Each path below is one point turned by a fixed rotation once a step. After each direction that follows a path, write how fast that rotation turns it, in degrees a step (0 if it stays still).
Each turn is a multiple of 5 degrees from 10 to 175, or 0.
Each row of a path follows its step; steps can be skipped.
Path 1:
step 3: [.21, .07, -.27, -.05, -.08, -.11, -.10, .01, .06, .12, .08, -.06, -.17, .01, .08, -.01, .01, .07, -.09, -.07, -.14, -.11, .19, .14, .20, -.12, -.02, .20, -.17, -.14, .19, -.32, .04, -.06, .32, -.24, -.11, -.06, .24, -.13, .01, -.04, -.01, -.10, -.16, -.13, -.30, .12, -.04, -.09]
step 11: [.02, -.05, -.34, .09, -.19, .07, -.07, -.04, .05, .09, .01, .06, -.02, -.01, .01, .12, .01, .09, .10, .01, .07, -.03, .12, -.20, -.13, .01, -.07, -.09, -.15, -.22, .07, -.17, .18, .29, .22, -.11, -.28, -.08, -.07, .11, -.08, -.13, -.40, -.19, .11, -.12, -.23, .15, .06, .05]
step 13: [.03, .06, .01, -.20, -.15, -.04, -.09, -.01, -.01, -.04, .27, .06, -.25, .23, .00, -.12, -.07, .07, .12, .17, -.26, .01, .04, -.14, .06, .01, -.21, .00, .11, -.07, .01, -.26, -.13, .05, .16, .12, .12, .08, -.01, -.37, .15, .05, -.04, -.03, -.16, .09, -.31, .29, .10, -.12]
step 14: [.17, -.21, -.14, -.23, -.04, -.05, -.08, -.09, .18, -.10, .03, .02, -.12, .07, -.11, -.01, -.01, .04, -.17, .02, .31, -.20, -.03, -.25, -.03, .06, .11, -.15, -.09, .07, -.19, .13, .19, .13, .12, -.02, .01, .12, .12, -.13, -.07, -.12, -.28, -.11, -.06, -.09, -.14, .46, -.05, .03]
step 15: [.01, .03, -.27, .00, -.14, -.39, .41, .09, .04, -.10, -.05, .15, .00, .12, -.04, .02, -.22, -.06, -.09, -.23, .10, -.19, .15, .03, .12, -.02, -.15, -.16, -.23, .03, .10, -.05, .23, .19, .12, -.01, .09, -.07, -.07, -.02, .14, .12, .13, -.12, -.03, -.02, -.04, .17, .09, -.17]
step 16: [.11, .07, -.06, -.13, -.01, -.04, -.01, .10, .16, -.10, .09, .22, -.01, .19, .08, .13, -.12, -.15, .13, -.14, -.03, -.01, .16, .03, -.10, .07, -.22, .00, .06, -.33, .11, .08, -.09, -.03, .30, .19, .16, -.03, .21, -.23, -.13, .10, -.08, .23, -.14, -.30, -.21, .02, .12, -.11]
step 22: [.21, -.04, -.13, -.16, .17, -.11, -.07, -.01, -.11, -.14, .10, -.29, -.17, .05, .11, -.04, -.01, -.20, -.16, -.17, -.21, -.10, -.04, -.11, -.05, .16, .07, -.03, -.17, -.15, .08, -.09, .05, -.10, .21, -.02, .15, -.21, -.10, -.05, .04, -.19, -.27, -.03, -.32, .06, -.01, .32, -.14, -.04]
step 23: [-.11, -.07, -.37, -.09, -.17, -.05, -.03, -.05, .01, -.06, .32, .05, .03, .26, -.09, .01, -.27, .18, .01, -.12, .03, -.01, -.15, .14, -.04, .05, -.10, -.02, -.18, .14, -.11, -.20, .01, .16, -.06, -.09, .20, .07, -.22, -.02, -.04, -.13, -.16, .18, -.09, .02, -.11, .25, .19, -.22]
[.01, -.03, .03, -.03, -.02, -.02, .10, .05, .02, .00, -.01, .08, -.02, .00, .00, .02, .03, .07, -.04, .05, .01, .01, .01, -.10, .04, -.09, -.05, -.05, .07, .03, .03, -.04, .03, .03, .01, .06, -.03, .02, .05, -.07, -.04, .04, -.03, .00, .01, -.01, .03, .02, -.05, -.02] : 25
[-.03, .01, .05, -.02, .07, .08, .04, .03, .00, .02, .02, .01, -.03, -.05, -.02, -.01, -.04, .07, .00, -.01, -.01, .01, .10, .02, .03, .03, .04, .06, -.05, .01, -.01, -.02, -.01, -.01, .15, .00, .02, -.04, -.03, .00, .04, .04, -.05, -.05, .05, .03, .01, .01, -.03, -.01] : 175
[.04, .03, -.05, .04, .08, -.04, .01, .00, .04, .00, .04, .10, -.02, .06, -.02, .07, .02, .04, .03, -.05, .00, .02, .04, .00, .03, -.02, .01, .08, -.05, -.03, -.02, .03, .06, .06, -.04, .00, -.06, -.04, .04, .04, -.06, -.05, .03, .00, .01, .06, -.01, -.04, .05, .00] : 85
[-.07, .08, -.01, -.03, .03, .01, -.02, .00, -.03, -.06, .00, .06, -.01, .00, -.04, .00, -.04, .02, -.03, -.02, -.03, .03, -.03, .03, -.07, .03, -.04, .01, .01, .06, .03, .05, -.08, .01, -.01, .09, -.05, -.01, -.02, -.01, -.04, -.02, .05, -.02, .06, -.05, -.09, .01, -.08, -.03] : 95
[-.03, .00, -.05, .02, -.07, .01, .04, .00, -.01, -.02, .04, .02, -.01, .00, .02, -.03, -.01, .02, .04, .01, .01, .02, .04, .01, -.05, -.01, -.07, .03, .03, .00, .03, -.13, -.01, -.05, .03, -.07, .01, .02, .03, .06, -.03, .02, .12, .03, .02, .09, -.03, .05, -.01, -.04] : 145
[.10, .04, .05, -.01, .01, -.07, .07, -.02, .10, -.01, -.06, -.04, .01, .01, .01, .00, .02, -.02, .01, -.05, -.08, .00, -.04, .03, .03, -.01, -.03, .03, -.02, -.02, .07, -.04, .00, -.01, .02, -.01, -.01, -.07, -.02, -.01, .08, .02, .08, .00, -.03, -.02, .00, -.03, -.09, .01] : 115
[-.05, -.08, -.05, .10, .05, -.04, .07, .02, .01, -.07, -.04, -.05, -.03, -.02, .06, .09, -.04, -.04, .01, .01, .01, .03, .05, .00, .01, .05, -.02, -.03, -.06, .00, .05, -.03, -.01, -.04, -.04, .01, -.02, .03, -.09, -.02, -.05, .00, -.05, .00, .00, .01, .00, .02, -.02, .04] : 100
[.02, -.07, -.10, .07, -.01, .05, .02, -.06, -.01, .09, .03, .01, .07, .01, -.05, -.02, .06, -.05, -.04, .04, -.05, .06, .01, .02, .06, -.02, .03, .03, .04, -.04, .06, .03, -.02, -.02, .00, .04, .00, .00, .01, .00, .01, .02, -.01, -.04, .06, .00, -.06, .00, -.04, .02] : 45
